Each row has a name. After each piece below comes the name of the row it's from, unless a question asks for something else. Each question is about the rows just above it. Places in a row count from 1.

[ 89 157 158 104 173 136  90 162 113  88] = mudi
[106 100 104 148 173 141  93 113  88 162] = rul
[145  87 152 115 176 129 148 153 176  97] = dez
[131 139 155 154 159 168 131 161  84 163] = dize
[113 161  78 149  86  88 114 164 108 102] = Gunu
[145 143 178 119  93 153 170  96  98 142] = daza
Number of entries in [145  87 152 115 176 129 148 153 176  97]: -> 10
Which row holds [106 100 104]? -> rul
Which row holds [113  88 162]? -> rul
Where in the named rows is [90]? -> mudi, 7
[114] is at row and place -> Gunu, 7
How many entries does [ 89 157] have? -> 2
How many entries does [ 89 157 158 104 173 136  90 162 113  88] have? -> 10

[135 157 140 147 149 135 148  96 118 117 103 131 140 156 130 129 134 114
 141 188 119] -> Bol
[135 149  96 147 149 135 148  96 118 117 103 131 162 106 142 129 134 114
 141 154 119] -> Mekuz
[135 157 121 147 149 135 148 106 122 117 103 131 140 144 130 129 134 114
 141 181 156] -> vod
Move every entry of [130 129 134] by +1 step of 1. -> [131 130 135]
Row and place of [122] in the named rows: -> vod, 9
which: [135 149  96 147 149 135 148  96 118 117 103 131 162 106 142 129 134 114
 141 154 119] -> Mekuz
Which row holds [135 157 140 147 149 135 148  96 118 117 103 131 140 156 130 129 134 114
 141 188 119]? -> Bol

[138  94 154 109 114 105  92 121 100  90 158 128 142 116 124 101 116 107]  Lis
[127 101  84 129 142 129 126 126  88  80 135 150 105 138 121 141 102 119]  gofim
[131 149 187 125 109 126 127 124 162 169 127 106 153 114 131 114 151 134]  motid
[138  93 122 110 129 108  87 135  99  81 156 118 136 126 127 111 119 100]  fidet
[150 108 188 135  95 126 129 101 109 130 138 156 136 116 116 108 107 151]  dadag
[102] is at row and place -> gofim, 17
How many entries does [138  94 154] have? -> 3
[150 105] is in which row? -> gofim
which: [105  92 121 100  90 158 128 142 116] -> Lis
which: [142 116 124] -> Lis
Row and place of [188] in the named rows: -> dadag, 3

[115 119 110 113 131 131 122 131 179 124 149 128 116 120 121 120 133 145
 131 122 129 104 130 119 136 132 129 129] = ses
[121 128 114 110 136 131 115 123 125 120 147 113 129 119 113 123 128 134
 131 115 132 106 129 129 139 127 136 126] = pepud
[124 126 115 111 135 130 118 124 125 120 146 116 128 118 112 122 126 134
 130 118 129 105 132 130 137 127 135 126] = dek
[119 127 111 108 121 130 124 119 111 129 141 111 133 129 127 127 131 146
 130 124 128 113 124 111 141 128 130 130] = dos
[115 119 108 111 120 132 131 128 122 132 146 106 129 131 135 126 132 156
 132 131 128 110 130 102 139 133 125 132] = duzon
[116 119 110 111 124 131 125 129 117 129 147 117 127 127 129 125 137 151
 131 125 131 108 131 108 138 132 127 130] = digo
which: [116 128] -> dek
which: [119 127 111 108 121 130 124 119 111 129 141 111 133 129 127 127 131 146
 130 124 128 113 124 111 141 128 130 130] -> dos
Shift each entry of [138] by -1 times 1: -> [137]
Count the entries of [115 119 110 113 131 131 122 131 179 124 149 128 116 120 121 120 133 145
 131 122 129 104 130 119 136 132 129 129]: -> 28
which: [131 128 122 132 146 106 129 131] -> duzon
[131 135] with -1 step of 1 on every entry: -> [130 134]
which: [124 126 115 111 135 130 118 124 125 120 146 116 128 118 112 122 126 134
 130 118 129 105 132 130 137 127 135 126] -> dek

[154 143  79 118 167 123 144 153]  Vekap
[ 97  99 142 177 142 142  95 126]  kemed
[151 136  95 118  69  68 126 147]  binuf
[68] is at row and place -> binuf, 6
Number of entries in [154 143  79 118 167 123 144]: -> 7
[ 95 118  69] is in which row? -> binuf

[127 126 145 131 125 119 116  94 129 132 127 126 147 144 122 131 133 126
 124 141 137 134 146 125 120 124 134 110 150 118 117 131 134 134 124 131
 158 119 135 128 138 119 126 122 116  77 130 153] -> liret
[130 128 116 127 123 125 135 141 129 132 134 128 127 130 124 126 133 138
 113 123 111 128 129 129 125 129 126 126 130 125 129 131 125 133 144 131
 127 125 126 129 124 135 126 128 126 126 130 118] -> Soka
[133 124 129 127 125 126 131 134 129 132 127 128 129 130 131 126 133 121
 124 124 125 125 129 125 126 129 130 114 130 126 124 131 125 134 122 124
 128 125 137 129 126 122 137 128 133 126 130 128] -> nidi
[124 126 127 121 123 125 131 124 125 132 130 128 142 130 124 125 135 131
 130 121 129 138 130 121 135 133 130 122 130 132 131 137 126 133 124 131
 128 125 122 131 125 121 126 126 147 126 130 127] -> Zozof
[127 119 129 139 125 125 131 139 129 126 127 132 127 128 124 125 130 126
 128 123 134 125 129 133 128 129 123 126 130 127 125 131 137 133 124 131
 135 126 128 129 122 121 118 128 128 126 129 123] -> viga
[127 126 141 111 127 128 146 125 143 145 127 111 135 114  82 125 133 126
 133 135 118 125 143 125 108 123 130 111 158 127 123 106 125 130 124 136
 128 135 126 130 126 121 121 111 133 115 139 128] -> tomu
[127 136 129 127 129 125 129 114 129 132 129 124 129 130 124 126 133 126
 130 132 123 128 126 125 126 126 133 122 128 128 124 126 120 133 124 131
 123 126 124 129 138 133 132 129 133 126 125 140] -> gugak
[133 112 129 122 132 156 133 124 129 132 119 144 124 130 133 114 133 126
 144 105 150 117 129 123 126 147 137 126 130 110 132 141 110 133 123 129
 134 115 106 119 126 113 126 123 132 102 130 112] -> tivif
[103 126 119 104 125 112 139 102 137 132 104 133 129 150 116 124 133 150
 133 119 133 107 113 114 131 134 130 134 117 127  87 125 106 146 142 154
 125 106 157 117 117 140 126 128 164 133 122 153] -> fita
[127 126 129 127 125 125 131 126 129 132 133 128 129 130 131 120 126 126
 130 123 139 131 127 125 126 129 130 131 125 127 123 131 128 129 124 131
 128 126 126 129 126 121 131 128 130 126 131 124] -> tul
[114 126 124 114 125 121 132 111 133 132 114 129 129 141 120 125 133 140
 130 123 133 115 119 121 127 129 130 130 120 127 103 128 117 139 137 142
 128 116 145 122 124 133 126 128 150 129 128 141] -> sok
[117 126 138 127 125 125 127 119 129 132 127 128 134 130 124 122 133 126
 138 133 133 123 128 125 131 129 130 126 135 127 124 127 125 133 120 128
 132 136 126 131 126 112 126 128 133 126 130 128] -> Mef
How many entries does [130 128 116 127 123 125 135 141 129 132 134 128 127 130 124 126 133 138
 113 123] have? -> 20
Row and place of [107] in the named rows: -> fita, 22
Count the entries of [127 119 129 139]: -> 4
Move every entry of [125] by -1 step of 1. -> [124]

[148 117 121 143 115 137 152 164 115 115  82 139 153 125 132 148 121 137
 115 157 122  96 114] -> galel
[144 142  96 154 128 126 114 135 147 143 111 143 147  83 121 151 121 122
 109 119 110 116 139] -> Vez
[148 143 137 117 121 115 101 151 134 135 113 115 137 104 131 175 141 131
 109 124 112 140 126] -> Fibit
[121 122 117 148 119 125 147 156 142 138 155 139 121 115 138 108 105 138
  85 164 134 140 101] -> lufis
[139 101 137  96 118 146 126  99 134 119 132 146 112 100 123 111 122  95
 112 140 147 132 135] -> neboz
[101 129 115 121  98 118 143 127 117 110 167 131 104 114  96 132 148 101
 161 139 128 129 138] -> tudug
[140 129 123 142 151 156 141 133 134 145 148 140 164 117 101 119 133 135
 115 149 138  92  94] -> vil
[118 120 119 115 103 149 105 115 118 141 142  79 128  98  99 135 168 127
 111 118 126 130 123] -> bope
which: [148 117 121 143 115 137 152 164 115 115  82 139 153 125 132 148 121 137
 115 157 122  96 114] -> galel
which: [148 117 121 143 115 137] -> galel
Move every entry of [ 98  99 135] by +1 step of 1. -> [ 99 100 136]
Where in the named rows is [168]? -> bope, 17

[146 129 133 153 132 143 140 132 108 136 135 108 121 110 144 128 140 107
 132 125 124 142 117 124 124 156 116 117 124 105 133 170] : Sagok
[128 147 140 163 121 160 102 117 107 146 123 118 125 134 128 130 139 116
 127 104 125 121 120 129  84 153 146 101 151 141 124 179] : Beral
[121 110 114  89 136  80 159 131 162 116 118 137 153 122 122 131 127 147
 118 159 154 122 131 133 169 122  87 142  86 117 153  82] : Sez
[126 147 140 161 119 161  99 117 106 146 124 114 126 136 126 129 136 117
 128 101 124 120 120 130  81 151 151  99 153 143 121 178] : keb
[131 146 140 164 122 159 106 117 107 146 123 111 124 131 129 130 141 115
 126 107 126 124 120 129  87 156 142 103 148 138 125 181] : vav
[147 130 135 157 132 145 138 131 108 137 134 107 120 110 144 129 142 107
 130 125 125 141 117 124 122 157 117 116 127 107 133 173] : Nevo
[118 150 145 154 112 161  86 129  97 137 134 116 117 155 124 125 129 125
 134  90 109 116 121 120  71 128 173  95 177 158 102 159] : Duva
[124 115 119 110 128 111 153 135 123 124 132 125 146 113 137 120 121 122
 141 129 130 129 113 130 151 139 111 119 100  95 138 131] : pas
[124 110 112  88 140  83 156 125 173 114 114 148 145 121 118 134 124 150
 114 167 153 126 143 137 176 111  90 161  87 124 151  69] : Peba
which: [146 101 151 141] -> Beral
Row and place of [177] in the named rows: -> Duva, 29
Number of entries in [124 110 112  88 140  83 156 125 173 114 114 148 145 121 118 134 124 150]: -> 18

[116 105 143 109 112 102 151 105 114 151 108 120] : rabov
[119 106 153 103 106 101 162 105 110 161 106 128] : zuzo
[135 152 103 158 158 134 105 114 151 106 125 137] : kisi
[107 105 137 108 105 123 136 111 148 133 127 119] : luk
[106  93 156  88  84 131 146 105 154 145 140 114] : fufe
[181 167 115 154 148 184  96 158 105 102 182 149] : suzos
[154 107 177  92  94 118 176 101  71 182 133 136] : Rusu
which: [151 105 114] -> rabov
Where in the named rows is [120]? -> rabov, 12
[109 112 102 151] with -1 step of 1 on every entry: -> [108 111 101 150]

[102 143 115 109 129 119 119 133 154 121 128 137 138 124 124 130 134 134
 108 164 125  96 114 149 139 122 122 127  86 154 128 125 140 132 121 121
 102  72 128 167 127 129 119 135 129 167 119 136 138 119 137 134 132 118
 120 130 155 132 131 132 136 142 129] -> Bemok
[121 135 113 119 125 128 123 126 147 114 130 116 135 125 127 130 135 159
 116 145 125 103 119 140 137 122 128 126 134 162 131 126 103 129 117 123
  99  98 128 147 126 130 121 132 127 167 125 135 143 123 136 146 132 122
 124 128 136 123 130 125 132 125 127] -> Leb
[108 133 114 115 125 124 122 131 147 121 129 116 128 123 126 130 134 138
 110 158 129 135 120 141 135 123 125 127 115 158 134 126 111 129 120 124
 102  93 128 155 123 129 121 134 127 143 126 132 139 122 134 141 135 123
 123 129 143 127 130 133 131 134 128] -> lud
[105 137 114 112 124 120 122 135 147 130 128 121 126 122 126 130 133 120
 106 169 133 118 118 142 133 123 123 127  96 150 131 127 122 129 125 124
 104  87 129 163 121 129 122 135 128 121 125 129 133 119 132 136 138 125
 121 129 154 131 131 139 132 142 129] -> sobo
[102 143 115 109 129 119 119 133 154 121 128 137 138 124 127 130 134 134
 102 164 125  96 114 149 139 122 122 127  86 154 128 125 140 132 121 121
 102  72 128 167 127 129 119 132 129 167 119 136 138 119 137 150 132 118
 120 130 155 132 131 132 136 142 129] -> Toru
How many entries does [121 135 113 119 125 128 123 126 147 114 130 116 135 125 127 130 135 159
 116 145 125 103 119 140 137 122 128 126 134 162 131 126 103 129 117 123
  99  98 128 147 126 130 121 132 127 167 125 135 143 123 136 146 132 122
 124 128 136] have? -> 57
Shift each entry of [125 127 115] by -1 times 1: -> [124 126 114]
which: [105 137 114 112 124 120 122 135 147 130 128 121 126 122 126 130 133 120
 106 169 133 118 118 142 133 123 123 127  96 150 131 127 122 129 125 124
 104  87 129 163 121 129 122 135 128 121 125 129 133 119 132 136 138 125
 121 129 154 131 131 139 132 142 129] -> sobo
Number of entries in [108 133 114 115 125 124 122 131 147 121 129 116 128 123 126 130 134 138
 110 158 129 135 120 141 135 123 125 127 115 158 134 126 111 129 120 124
 102  93 128 155 123 129 121 134 127 143 126 132 139 122 134 141 135 123
 123 129 143 127 130 133 131 134 128]: -> 63
Which row holds [102 143 115 109 129 119 119 133 154 121 128 137 138 124 127 130 134 134
 102 164 125  96 114 149 139 122 122 127  86 154 128 125 140 132 121 121
 102  72 128 167 127 129 119 132 129 167 119 136 138 119 137 150 132 118
 120 130 155 132 131 132 136 142 129]? -> Toru
How many entries does [102 143 115 109 129 119 119 133 154 121 128 137 138 124 127 130 134 134
 102 164 125  96 114 149 139 122 122 127  86 154 128 125 140 132 121 121
 102  72 128] have? -> 39

[121 160 132 102 112 103 115 129 110 165 110 141 132 152 144 152 100 149
 154 156 115 142 125 115 113 128 157 107 155  71 119 134 143 160 129  98
 121 132 128 135 141 147 142 118 157 153 183 159 147 141 103 145 105 132
  92 127] : Namar
[121 160 132 102 112 103 115 129 110 165 110 141 132 152 144 152 100 149
 152 156 115 142 158 115 113 128 157 107 155  71 119 134 143 160 129  98
 121 132 128 135 141 147 142 118 157 153 183 159 147 141 103 145 105 132
  92 127] : zumil
[120 107 113 104 139 131 127 128 125 136 121 111 185 126 118 126 120 117
 107 132 126 159  66 143 111 121  80 145 135 129 136 142 112  88 126 107
 132 134 120 123 113 176 115 115 103 108 145 176 130 127 141 157 150 144
 174 125] : Rema
[164 110 132 102 112 103 115 129 110 165 110 141 132 152 144 152 100 149
 154 156 115 142 125 115 113 128 157 107 155  71 119 134 143 160 129  98
 121 131 123 140 142  91 137 143 157 153 126  86 133 129 114 104 102 116
  70 132] : vobom
Count the entries of [121 160 132 102 112 103 115 129 110 165 110 141 132 152 144 152 100 149
 154 156 115 142 125 115 113 128 157 107 155  71 119 134 143 160 129  98
 121 132 128 135 141 147 142 118 157 153 183 159 147 141 103 145 105 132
  92 127]: -> 56
[108] is at row and place -> Rema, 46
How many entries does [121 160 132 102 112 103 115 129 110 165 110 141 132 152 144 152 100 149
 152 156 115 142 158 115 113 128 157 107 155  71 119 134 143 160 129  98
 121 132 128 135 141 147 142 118 157 153 183 159 147 141 103 145 105 132
  92] have? -> 55
which: [121 160 132 102 112 103 115 129 110 165 110 141 132 152 144 152 100 149
 154 156 115 142 125 115 113 128 157 107 155  71 119 134 143 160 129  98
 121 132 128 135 141 147 142 118 157 153 183 159 147 141 103 145 105 132
  92 127] -> Namar
Shift each entry of [115] by -1 times 1: -> [114]

[129 144 140 133 150 106 101 138 141 123 120 133 109 116 134 137 133 144
 154 152 138 123 134] : vipof
[123 153 145 137 155  97  82 143 148 118 116 133 103 118 129 142 146 150
 161 155 143 126 130] : simu
[120 154 146 137 156  95  76 144 149 118 115 135 102 121 126 144 143 152
 161 155 144 128 128] : gove
[128 145 141 134 151 105  98 138 143 122 119 133 108 116 134 137 134 143
 153 151 137 123 134] : fulo
[125 151 143 137 154  99  87 142 147 118 117 132 104 117 133 140 139 148
 160 138 142 125 131] : Furu
[127 147 142 135 152 103  95 139 144 120 118 132 107 116 133 138 136 146
 157 154 140 123 133] : kile
[126 149 142 136 153 101  91 140 145 119 118 132 106 116 132 139 137 147
 158 155 141 124 132] : seb
[128 145 141 134 151 105  98 138 143 122 119 133 108 116 134 137 134 145
 156 153 139 123 133] : tiba
[157] is at row and place -> kile, 19
Where in the named rows is [115]? -> gove, 11
which: [128 145 141 134 151 105  98 138 143 122 119 133 108 116 134 137 134 143
 153 151 137 123 134] -> fulo
Move every entry of [132 104 117 133] by -1 step of 1. -> [131 103 116 132]
Move every entry of [138] by +1 step of 1. -> [139]
which: [129 144 140 133 150 106 101 138 141 123 120 133 109 116 134 137 133 144
 154 152 138 123 134] -> vipof
Move every entry of [104] by +1 step of 1. -> [105]

